Each path is a new rotation, seen through one point. The rows after it are directions, each followed by how far the rotation turns it, in degrees per step (0 if it stays put).
Each turn is a multiple of 5 degrees from 10 to 175, or 0.
Each row of a path follows its step; steps can be skipped.
Rotation 1:
step 0: -25 18 -6 -12 -19 8 -12 17 1 10 1 10 -31 -29 -47 5 -15 -6 10 3 3 -41 5
 40 13 -17 -13 11 -33 -29 16 -4 -9 12 -2 1 -1 -14 2 2 -18 7 13 11 7 -1
 25 -14 -7 -33
step 1: -12 15 -1 -15 4 16 19 -2 -21 19 19 29 -21 20 28 17 2 -12 35 -1 43 2 15
 -12 33 7 -19 -4 0 5 15 -7 29 -9 5 12 -25 -16 3 13 9 11 -1 -10 0 28 12
 -31 17 -26
step 4: 8 2 5 -43 -19 -1 12 -17 1 37 13 2 -47 -30 -10 9 17 11 29 -24 34 8 5 -3
 12 5 16 -5 -20 12 -3 6 37 5 -12 -8 -11 -4 -4 28 3 -13 -4 -16 19 15 1 -8
 -9 -22
step 6: -13 14 10 -9 37 36 -10 -17 -28 16 -6 -6 -12 -12 -35 12 -12 23 7 -2 -18
 -11 3 9 22 7 -27 -32 -2 12 -8 -22 -16 10 -9 35 5 32 -10 4 -22 12 -31 9
 13 3 5 0 -23 0
step 7: 12 -20 0 -23 -10 -9 -48 3 24 25 -13 18 -50 -10 1 32 -20 38 8 -21 6 2 -3
 -1 21 3 -6 -1 -8 -14 25 -12 29 -13 12 2 2 -10 10 30 0 14 8 7 7 0 13 -5
 -23 -14
step 8: 1 -32 -13 -29 -10 11 17 7 -7 -4 -11 19 -2 -7 12 7 1 -4 -6 -9 46 5 -11 5
 5 14 -27 -2 17 1 1 9 -9 -15 18 35 -40 -12 -30 18 -30 -38 -21 -14 -17 21
 4 15 -14 -14
step 13: -24 38 -13 -12 15 21 19 -23 30 16 -2 13 -13 0 -6 -5 6 22 23 -5 15 1 -18
 -29 33 -9 -7 -19 3 4 14 -11 22 28 25 10 -6 -1 2 -16 -3 28 -13 -13 -5 9
 26 -30 -29 -10
step 15: 10 13 23 -14 2 39 -5 -2 -29 15 4 8 -11 -22 -26 0 -16 -6 19 10 33 -18 -1
 50 22 2 11 -1 -1 18 -10 5 27 -13 -14 1 -28 -11 -29 -15 -9 -3 -18 -30
 -13 20 -3 15 -1 12
step 16: 3 4 -18 -41 3 -3 3 -44 22 45 8 16 9 0 -20 5 0 25 10 -10 0 -3 6 -7 28 -17
 3 -3 -19 -21 -14 7 25 21 3 -10 -44 -21 20 -22 9 2 4 1 15 -6 11 -3 -5
 -25
Speeds:
-3 5 3 -1 1 4 -3 0 -5 -9 0 -1 -5 2 8 1 9 -1 -1 5 -3 4 -2 8 5 10 4 -10 2
 2 8 3 -1 -3 7 -5 -11 6 -2 -2 1 -3 -13 0 -10 -7 6 -1 9 -4 : 155
0 0 -3 -10 -1 -3 3 2 1 -2 2 -3 -6 17 2 0 7 2 1 3 11 6 0 1 4 6 1 2 -5 -5
 3 1 -3 -3 5 2 8 1 4 3 -8 -8 5 -2 2 6 -3 5 5 17 : 115
10 -1 1 1 4 5 -13 5 -4 6 3 1 -9 7 -3 -1 0 9 -5 -6 -5 -5 -5 6 -3 -4 6 -3
 6 5 -6 -4 4 -10 -2 8 1 0 -4 -3 6 0 7 4 -11 -7 -1 4 1 8 : 90
-2 -6 6 3 -6 2 -4 7 -10 8 1 10 9 -8 0 4 6 -7 2 -8 8 -1 1 -1 8 -1 5 2 1 2
 2 11 4 -4 -3 -4 3 -6 -5 4 -5 -10 7 -1 0 -2 10 -1 7 2 : 100
7 8 -1 6 -1 -4 -4 0 5 -12 2 5 9 0 -2 2 -4 16 -9 2 10 -4 -9 -4 0 2 -2 -7
 -2 1 5 -2 1 0 -5 -5 0 -5 -6 -10 -4 -4 0 -11 5 0 2 -3 -1 3 : 20
2 13 -7 1 -13 3 9 11 -6 -9 2 7 -5 5 -6 -5 3 -2 5 -5 2 0 3 -7 5 -4 4 1 3
 7 4 -2 -9 1 2 -2 4 -2 -5 -3 6 7 6 5 -3 -1 -7 -2 1 -7 : 35
Rotation 2:
step 2: -5 -19 28 -6 7 12 -25 -1 -16 35 4 9 -10 16 23 4 -3 16 -45 -34 -33 -3 42
 8 2 -19 2 17 4 -34 2 -22 13 24 -9 33 3 20 30 7 0 23 7 20 -13 -21 3 20
 -14 -24
step 3: -9 -27 -10 -1 -3 -45 -12 16 -1 39 41 4 -8 -10 6 -12 17 18 -34 18 -24 -13
 29 0 -1 14 12 18 18 9 6 -6 16 8 -28 16 0 -25 7 2 -30 0 -17 -11 5 -43
 -32 7 -22 -22
step 5: 26 -14 -5 -2 -12 -8 -24 -29 29 0 0 -18 -12 -6 10 14 14 -20 -17 -5 -4 5
 36 -40 -11 21 31 11 5 -46 -22 -23 -21 13 -25 -6 17 -20 36 -10 -7 18 7
 17 17 -6 27 24 -18 23
step 7: 10 -5 -32 4 -3 42 -21 -17 -6 -8 57 -21 -2 -12 -23 -14 21 13 -13 22 -19
 -4 14 -11 18 14 -13 16 0 -50 22 12 22 -37 0 -5 4 -24 -5 -27 -7 -11 10
 -27 2 -10 -8 1 9 20
step 11: 8 -18 -37 15 -1 -23 -17 2 -23 -19 -10 -14 -3 -16 -9 17 -44 -12 -37 5 -33
 25 13 1 7 48 -7 2 2 -15 -8 -34 3 -4 1 -17 7 14 22 -36 -13 -5 25 16 21
 -13 -2 -6 19 27
step 12: 26 9 9 24 -35 -27 -36 19 -2 43 -7 -24 -28 -39 -36 -2 -17 -19 -20 -1 -30
 12 -10 -1 -8 17 -10 3 -5 -11 -41 -29 4 -11 7 2 -1 18 4 -3 13 1 14 23
 -15 12 15 15 1 -17
step 13: -19 15 -1 -11 -22 4 -2 1 -11 27 42 -7 -23 -9 -8 -7 -46 18 5 -12 -19 0 2
 -9 -20 23 -12 28 16 -66 -45 -15 6 -22 13 24 -6 -2 -6 -13 8 -25 -9 -11
 -13 0 -16 -4 -10 -12
step 14: -4 -22 -1 24 -5 11 0 3 -27 21 20 8 -10 3 7 16 -9 8 -15 -20 -44 4 -14 20
 45 8 24 -5 9 -51 -41 21 -13 -2 -20 -5 15 18 11 -21 -27 -22 -4 4 -20 -18
 -22 -25 2 -3
step 15: 20 -36 -5 5 3 11 -5 -20 15 34 16 0 -33 -28 7 7 -20 9 -30 -9 -25 -18 -7
 37 47 21 -8 18 -14 -2 -33 -3 -20 7 10 17 -4 -8 5 20 -3 35 12 15 5 -43 8
 -1 -6 -5
Speeds:
6 3 1 -7 4 -7 1 0 13 -4 2 -5 0 -9 5 -4 0 -10 -1 -4 3 9 -12 -11 2 2 1 -4
 5 -8 0 -9 5 -7 -2 -2 0 8 -4 -10 -1 -5 -3 0 3 6 3 1 1 -6 : 55
-6 4 -5 3 -1 3 1 -2 3 1 2 1 6 8 3 -3 -1 -6 4 2 3 -5 -7 4 -15 -1 -2 3 -2
 -3 -13 -6 -12 3 -12 -3 -1 -3 1 -2 -2 -5 -10 -2 -12 2 7 6 -1 3 : 85
0 1 8 0 -4 -2 1 -7 11 4 0 6 3 6 -6 6 0 6 18 4 -1 0 9 4 -5 -5 3 0 4 -5 -2
 -7 12 5 5 0 -2 6 5 -8 6 -1 -2 5 -1 -4 -1 0 -6 -5 : 100
1 1 6 -2 -5 -6 0 8 2 -3 4 -3 1 -9 -8 -10 -3 1 3 5 3 -7 1 6 -2 -4 0 9 -4
 2 1 -3 -2 -10 7 -6 -3 -7 -3 10 -2 -1 -11 -7 5 -8 3 1 -4 -14 : 115
7 2 6 8 2 5 -2 -8 3 3 -1 5 -1 -4 -1 -3 0 -9 -3 0 -6 -2 -3 0 -8 2 0 -1 -8
 4 -8 1 3 3 3 -2 -10 -8 6 0 4 9 0 4 14 7 10 -10 7 -2 : 100
-7 8 -3 -3 10 -7 -1 2 -10 -7 -5 10 4 -2 -1 2 3 3 6 -10 -10 3 4 -5 -3 3
 13 3 0 -1 0 -6 -5 -8 -1 2 -1 -5 0 -4 -7 2 -7 10 4 -5 1 -5 -4 3 : 130
Rotation 3:
step 0: 13 -5 3 10 -28 18 -12 -14 -2 -1 16 -22 -11 12 -11 -14 -21 10 -34 26 38
 -15 16 -18 -14 -10 6 11 -10 16 32 -1 8 38 19 1 5 -1 4 11 -5 0 -15 -20
 -4 40 25 57 -21 -5
step 3: -23 -12 20 39 -2 20 32 11 -3 16 -15 -4 1 -6 44 23 -11 24 18 -20 -12 -5
 18 -18 -2 10 -6 3 -11 -34 -13 38 25 10 10 -7 -25 -14 10 4 -20 12 -28 -5
 -26 -1 28 20 -19 10
step 4: 14 -9 8 13 30 21 26 -15 22 -14 -18 33 19 -28 -23 14 -3 27 20 -21 -10 14
 -7 2 -10 -13 -9 37 13 -4 13 2 -21 -40 -5 4 8 -15 19 32 -2 17 4 6 -6 -42
 -17 0 -16 -31
step 5: -4 14 5 21 -23 8 1 15 -6 -18 7 32 -7 3 7 17 -2 12 15 11 43 8 -6 11 34
 -39 12 3 -9 22 0 -4 -49 -22 -12 7 1 1 -12 -28 -26 -22 -41 0 8 -1 25 -2
 0 -32
step 7: 5 35 -2 2 41 13 9 -16 -44 26 19 -4 35 23 -17 -29 10 -5 19 -5 7 4 -24 4
 -8 3 9 6 -12 14 20 -16 3 6 -26 18 24 -16 -21 25 13 -8 19 17 18 23 7 -14
 -8 -34
step 10: -13 -7 33 10 9 -23 -21 28 12 -7 12 -26 2 -7 -5 -17 16 -39 -3 -15 4 25 12
 37 -9 -2 6 31 -11 -13 13 -15 21 -16 1 37 -31 -11 -32 22 -20 -16 -32 -8
 11 0 -8 16 -7 -19
step 11: 9 -31 -18 -19 -3 29 23 0 22 1 15 19 -27 3 10 14 25 14 -45 3 10 14 23 -35
 -8 5 -10 31 -20 0 -2 21 16 -13 24 4 -24 -29 -23 -18 -19 -15 -16 0 19 9
 -17 17 -3 21
step 12: 34 1 -18 17 -3 21 20 -19 10 -25 1 16 -13 -1 15 16 43 -27 33 -9 -23 -28
 -43 -5 -27 -2 11 14 10 0 7 5 2 14 -15 -4 -24 -32 14 4 19 6 -38 -12 -7
 18 -22 -6 -2 -8
step 13: -15 -2 28 9 -9 -15 0 -3 -9 1 -5 39 -4 -49 -7 -18 -29 -17 -1 -34 22 -22 2
 -23 -10 6 2 18 -20 22 -22 -22 -20 -1 -21 32 -2 -29 24 -4 10 -18 -25 16
 -19 16 0 -1 24 4
Speeds:
-3 -6 -8 4 -3 -1 3 1 13 -4 6 -7 -5 1 -7 -6 -4 6 6 -1 -2 -6 5 -1 11 1 -8
 0 -9 4 -10 -1 3 2 -5 1 -3 -3 -1 4 -2 -5 -1 13 0 2 11 5 0 6 : 140
-1 -1 10 -2 8 -1 -2 4 7 -3 0 -5 -11 -3 13 1 11 5 -4 -1 -4 5 1 -1 6 -3
 -12 10 0 -9 5 -5 7 7 -2 3 5 3 -2 2 4 3 -7 -3 -1 -4 -1 -1 -6 6 : 45
4 3 -5 -2 3 5 -4 -2 -1 12 -4 7 8 -3 11 -3 -4 -9 -2 -14 -1 -8 -9 4 4 -4
 -8 -3 -2 -1 -6 -2 4 4 8 0 5 -1 -4 -3 11 3 -1 8 -2 3 3 5 3 3 : 65
-3 6 -3 1 0 -2 8 -6 -3 3 -10 -4 4 -9 4 -1 -3 6 4 -10 -1 -3 6 -7 -8 6 -4
 -9 4 0 -2 3 3 7 -19 6 1 0 -3 2 -3 3 -2 -1 -2 2 -3 -11 1 4 : 70
-2 6 -6 3 1 6 0 10 4 3 -8 3 0 -7 1 8 1 -3 4 8 4 -10 5 -6 6 4 0 8 0 -6 2
 -6 2 -12 -2 3 -5 -8 7 0 6 7 2 -7 8 2 8 -5 8 -1 : 40
Rotation 4:
step 2: -4 33 -14 24 -11 13 9 12 2 7 -8 -8 -19 22 28 12 -32 -20 -1 25 -18 -16 26
 -5 11 12 39 -8 11 -34 -11 17 -9 -25 -15 1 3 14 1 -33 -8 -39 43 10 28 1
 -22 -2 -16 -18
step 3: -9 20 -5 19 34 -19 -16 0 3 -28 18 22 -14 15 33 19 -26 14 -6 7 26 -7 4 -3
 -14 -23 6 0 11 -27 31 18 -1 -13 14 -35 14 9 24 10 -8 34 -2 -11 -12 -18
 -36 24 8 -44
step 7: -3 36 30 12 30 -12 20 -21 3 -15 13 -7 3 41 -5 -9 9 -32 11 -26 -15 16 19
 14 -10 21 -6 -29 23 -14 -14 27 -29 -23 3 -17 -11 -17 -2 16 7 -11 -4 0
 42 8 -43 3 2 -5
step 9: 3 22 3 15 31 18 -20 -13 -2 -24 25 -41 -6 -3 26 -13 7 19 -13 -17 2 5 -2
 22 -7 -17 7 -24 8 -18 -5 2 9 1 -50 -7 16 12 11 -12 -20 36 -9 -9 28 -13
 -24 4 32 -43
step 10: -9 34 10 -12 11 3 8 -27 21 -9 -7 -6 -7 -7 -5 19 -26 -57 -14 -18 -19 -9 5
 28 -6 42 -18 8 25 -18 -7 38 -2 -10 -8 26 12 -25 6 18 24 28 4 -1 23 1 -9
 29 -1 -12
step 11: 0 -9 22 8 -4 2 -2 -18 31 -40 15 -7 -6 23 11 23 -31 19 9 -17 -7 -4 4 10
 -33 3 -20 34 -4 -1 -32 5 38 -16 -3 -35 -18 12 -24 -15 -6 -16 -1 9 42 1
 17 14 15 -39
step 13: -32 20 -3 -22 9 -4 21 -3 24 -19 -7 -27 -32 -24 3 9 -7 -2 -7 5 -22 28 -19
 37 -10 22 -19 -24 24 -17 -21 15 0 -22 26 -1 -22 -36 -11 4 -1 -18 22 -18
 19 5 -27 23 18 -23
step 14: -28 8 26 16 -9 16 -34 -26 21 -25 21 -30 -8 31 8 22 8 24 9 11 17 -21 5 15
 -11 7 -3 21 17 -28 -15 -9 -16 -10 -1 -9 0 -14 -15 -35 10 15 23 -3 19
 -10 34 9 -31 -37
step 15: -17 24 25 -9 -8 -3 -18 -9 11 13 -9 3 -21 11 23 -3 25 -12 -36 23 -1 -7
 -13 39 -11 -15 -6 -22 15 14 22 48 25 -4 -15 1 20 7 -24 -5 -27 7 -22 -3
 38 -28 -12 6 12 -33
Speeds:
1 -6 9 9 1 0 0 7 -2 -4 1 6 7 10 8 6 -5 -8 2 3 -5 2 -9 3 1 0 -6 -9 5 -3
 -1 -4 5 1 4 -4 0 -5 1 5 -6 2 -13 -2 2 -1 13 -3 -10 2 : 100
-2 -2 -5 -3 -3 7 -4 -2 -9 6 8 -3 0 9 -4 4 0 -7 1 -5 6 0 -2 -8 -2 0 -1 2
 -4 3 -8 -1 14 4 1 -3 5 0 -9 -11 -5 -7 5 4 2 -7 -4 0 -12 -2 : 115
6 -1 10 1 4 -4 -1 1 -5 -1 3 3 3 -6 -4 -2 -7 1 6 12 -8 -3 -10 -5 3 4 0 10
 1 -9 1 0 1 5 -2 -4 -2 -8 -10 -10 4 -1 -1 5 -8 4 -7 -4 5 -9 : 130
-1 0 0 4 2 3 12 0 2 3 5 -15 1 -2 2 -3 -7 12 1 0 -4 5 -2 12 10 -2 2 -1 -4
 0 2 -2 11 -8 -1 2 -3 7 1 -1 -1 -12 -5 10 1 4 2 -3 -1 -1 : 155
-6 -6 3 -1 -3 -4 -8 1 4 -4 4 6 -7 -2 -2 7 10 9 -4 3 2 0 -5 7 7 5 3 -1 -3
 3 -9 11 8 7 3 14 -6 -6 -3 2 -1 1 7 -2 3 4 6 -5 0 -7 : 20
-4 -7 -5 -2 2 1 -2 7 -2 -13 -6 -4 8 -3 1 0 -7 10 8 -3 10 0 5 -5 0 -2 -2
 1 5 3 -5 7 6 -8 6 -9 5 -3 -1 1 5 2 5 -4 -10 -4 10 3 5 -6 : 135
Rotation 5:
step 2: 24 36 7 -20 -29 32 -5 -8 51 11 -8 -19 -4 8 -7 21 -26 6 26 20 -2 -12 -18
 -1 19 -29 -9 -23 -33 -5 -4 -17 15 -12 14 6 -40 12 -27 -18 26 5 16 3 8
 -11 -1 12 -19 6
step 3: 21 -6 -8 -2 5 -40 15 2 -6 -27 -4 -4 46 9 -32 -7 -20 -11 -14 20 20 -22 -1
 -32 10 -22 -41 -16 -6 6 -2 -8 7 -8 -20 -9 4 -7 15 0 10 -27 -3 -18 -7 20
 61 -12 -6 -11
step 4: -26 22 -13 -10 9 13 0 23 3 -10 -1 -3 6 -8 3 11 -25 -25 18 -12 27 -34 -3
 -10 -5 -10 20 -30 21 14 1 -32 -4 -1 6 33 25 12 -10 -34 -8 -12 -26 0 -26
 -54 -4 -19 -10 36
step 6: -4 18 -35 -3 9 -5 -3 25 27 -11 1 2 6 15 -3 13 -4 -41 45 33 33 0 -22 -13
 10 -14 21 -12 3 -21 -19 -35 -4 -33 -8 -13 -11 -9 -12 -7 1 -21 12 -11 -7
 39 -7 14 13 -31
step 8: -15 17 -5 10 29 14 12 -7 15 -9 4 -14 -11 0 -15 18 -12 36 21 -8 -7 -14 9
 1 -27 -16 -27 -1 48 -13 -31 -11 8 -47 -5 -24 11 3 8 -27 -3 -22 -20 18
 -40 13 3 -14 -24 23
step 10: -10 -16 -14 -15 12 -36 -2 5 5 12 8 -4 -4 -10 6 21 -16 -2 -21 7 0 -17 -23
 41 -7 -15 -6 -36 4 3 -1 -25 5 -27 35 4 5 7 0 23 6 -55 17 -32 -17 29 20
 -26 28 -12
step 13: 24 -22 3 -15 -19 -12 -5 5 40 0 -15 -35 8 -5 -2 3 -21 -18 6 2 24 -40 -17
 7 -16 -41 34 -26 2 14 -9 -3 -10 -17 22 -12 10 -33 -40 -18 -7 -3 -16 -19
 -22 -9 -29 6 -1 10
step 14: -3 -16 -28 9 9 -3 -4 2 24 12 -17 13 -16 2 -31 19 13 -6 -5 7 10 -49 -1 14
 5 -27 -29 -8 6 3 23 1 28 48 6 -13 -25 21 -2 0 -14 -9 -11 -10 12 15 44
 -46 -8 1
step 15: -47 16 -10 -29 46 20 -3 2 43 1 10 -11 -9 18 2 16 -32 -10 15 0 41 -4 -10
 -30 -3 21 -32 -19 -2 9 -3 10 -3 -9 -16 15 13 -28 -17 -23 5 -31 6 10 -6
 10 -9 -2 6 -9
Speeds:
13 6 14 3 6 -2 -2 3 1 -4 -3 -3 0 4 -6 -8 -3 0 -3 -3 5 1 4 -8 4 9 -6 8 3
 -2 -8 2 -8 -2 2 1 1 10 -3 -6 1 -3 0 0 -10 -4 4 -2 11 6 : 85
-10 2 -6 5 15 4 4 5 -5 0 -3 2 1 -2 -4 -8 10 5 7 -1 2 8 10 2 0 -3 4 4 2
 -8 -5 -1 6 3 -1 5 2 3 -9 2 3 1 2 -7 -11 8 -6 4 -1 -4 : 35
2 -2 6 1 9 -6 -2 3 4 1 -9 5 -19 -3 9 1 5 1 8 -1 0 -8 1 4 -6 2 6 -2 1 5
 -3 -6 -3 11 5 3 2 -4 5 -3 1 2 -6 -5 3 2 4 -5 8 -5 : 80
8 4 5 1 -4 -9 4 3 5 4 6 -15 3 -9 -8 -3 -3 1 2 -2 5 -7 5 7 6 0 9 -1 -8 -4
 4 -8 1 4 -4 -3 -5 4 4 7 -2 -1 1 3 1 9 -8 1 3 -11 : 100
-2 -6 8 -7 -3 1 1 6 -6 -5 -6 4 2 -1 7 11 7 -4 -5 -7 10 -12 2 5 9 0 5 2 4
 -2 3 5 5 -1 5 0 4 12 2 7 -1 -5 -4 1 -7 5 -1 0 -8 5 : 110
4 6 -3 -11 -3 6 5 5 9 -3 -7 -3 -4 6 -3 -5 7 -9 -5 -8 -1 6 -1 6 6 3 3 -9
 0 -7 -5 -2 7 -7 0 4 1 -8 -1 -1 1 8 -10 6 -2 -9 -4 -3 2 -4 : 160
Rotation 6:
step 0: -2 -2 35 27 5 -10 -23 -27 -8 -11 -20 1 -3 0 -4 9 12 -17 3 6 30 24 -1 -3
 -32 44 17 8 0 -4 19 -5 -5 11 -4 3 6 1 27 6 16 -32 0 -30 6 -3 0 16 -2
 -29
step 1: 4 12 1 1 8 -10 -3 -10 -17 13 31 20 -3 11 -19 0 17 -21 12 -4 -28 13 1 7
 19 28 -20 10 -38 -3 28 -8 -28 6 5 -25 7 -4 -7 36 -28 17 25 3 9 -5 -21
 -15 -4 -7
step 3: -10 14 27 -11 15 1 -7 3 -31 16 -12 -13 -35 -1 -23 11 -9 -10 -23 1 -12 10
 9 -29 -22 6 16 8 30 19 14 -14 8 25 -14 18 17 16 21 15 -2 12 -1 1 -1 9
 -24 -7 -31 -27
step 5: 5 11 -6 -26 22 -10 -9 -21 0 -28 -15 -7 -15 9 -2 -9 10 -18 -6 -26 -8 0 2
 -38 -4 -23 -23 31 -9 -11 15 4 -8 -12 -8 -34 12 -17 -4 5 15 -6 -8 -3 -3
 13 -14 54 3 -2
step 7: 8 19 0 3 -4 3 -19 18 7 -7 45 -7 15 -4 -20 23 -16 -3 -7 -5 -14 3 11 -4 -3
 -5 -5 31 -26 12 4 -12 38 22 22 -34 -4 9 32 33 -22 10 1 11 -7 11 11 4 2
 10
step 8: -7 -19 -6 18 -4 -16 -20 17 2 -12 -18 -7 -3 2 15 12 20 -9 -24 -25 -1 7 0
 -16 -37 -3 2 -11 -15 5 13 13 14 -19 -1 -15 9 9 -3 -4 -11 22 -2 -47 -19
 9 11 36 4 -43
step 9: 21 14 -25 -30 8 -10 5 -6 17 12 20 -1 -9 35 -39 7 -4 -11 17 -17 10 17 14
 0 -9 21 4 -17 12 4 11 -32 -4 12 -33 -11 20 -5 9 12 0 0 -3 -24 -10 1 -31
 -17 1 -29
step 12: -5 -7 1 -18 -5 9 2 11 30 50 22 -12 -18 21 -4 -7 -8 -16 21 -5 -11 23 0 0
 -9 19 -5 14 29 -1 -7 -23 19 2 -6 11 -3 32 -10 -12 -39 -3 -11 -6 -21 -7
 10 28 9 -11
step 13: -14 2 -6 0 13 7 -9 -8 7 -19 -8 24 11 -5 -20 9 -7 -38 6 4 2 4 -21 -34 -33
 3 -5 21 23 -14 -17 3 13 28 8 -17 6 -12 55 15 1 -7 3 3 -10 3 -2 21 -25
 -6
Speeds:
0 3 -2 5 0 4 5 -10 1 4 0 10 -2 -7 3 8 -4 6 -2 3 2 5 0 -1 -3 -3 6 11 -12
 3 6 -2 5 7 6 7 2 2 16 -3 3 -3 7 -1 2 -4 4 -9 -6 2 : 110
-1 -8 4 -7 -9 -5 -8 -7 1 3 3 -5 6 -2 5 6 -11 2 2 2 2 1 0 -4 -8 5 5 5 9 2
 -2 4 -1 13 -4 -7 6 1 -11 3 0 -8 0 -1 3 -2 -3 -9 -5 3 : 115
0 11 -1 0 -6 0 1 -8 -1 -2 2 3 -4 -6 3 0 5 5 -1 0 0 5 -7 5 5 -2 5 -3 11
 -5 2 -10 -8 -2 8 0 4 3 -6 0 -9 4 1 -2 -5 10 -5 -12 -1 -14 : 135
-6 3 1 -7 -5 -5 -1 4 -7 -11 4 6 3 7 -6 -1 -5 5 3 -4 4 -1 -12 -2 8 0 -9 3
 -3 -3 3 3 3 2 -4 1 -3 -2 0 -14 3 2 -1 4 -4 -15 -5 -4 -6 -9 : 90
-6 -6 4 10 4 1 1 9 3 6 -8 -2 -3 1 3 -2 -6 8 1 5 4 1 -4 10 -1 5 -3 7 2 0
 5 5 -8 -4 3 -5 -3 7 -4 -12 -5 -3 2 -15 -7 -1 9 0 1 0 : 175
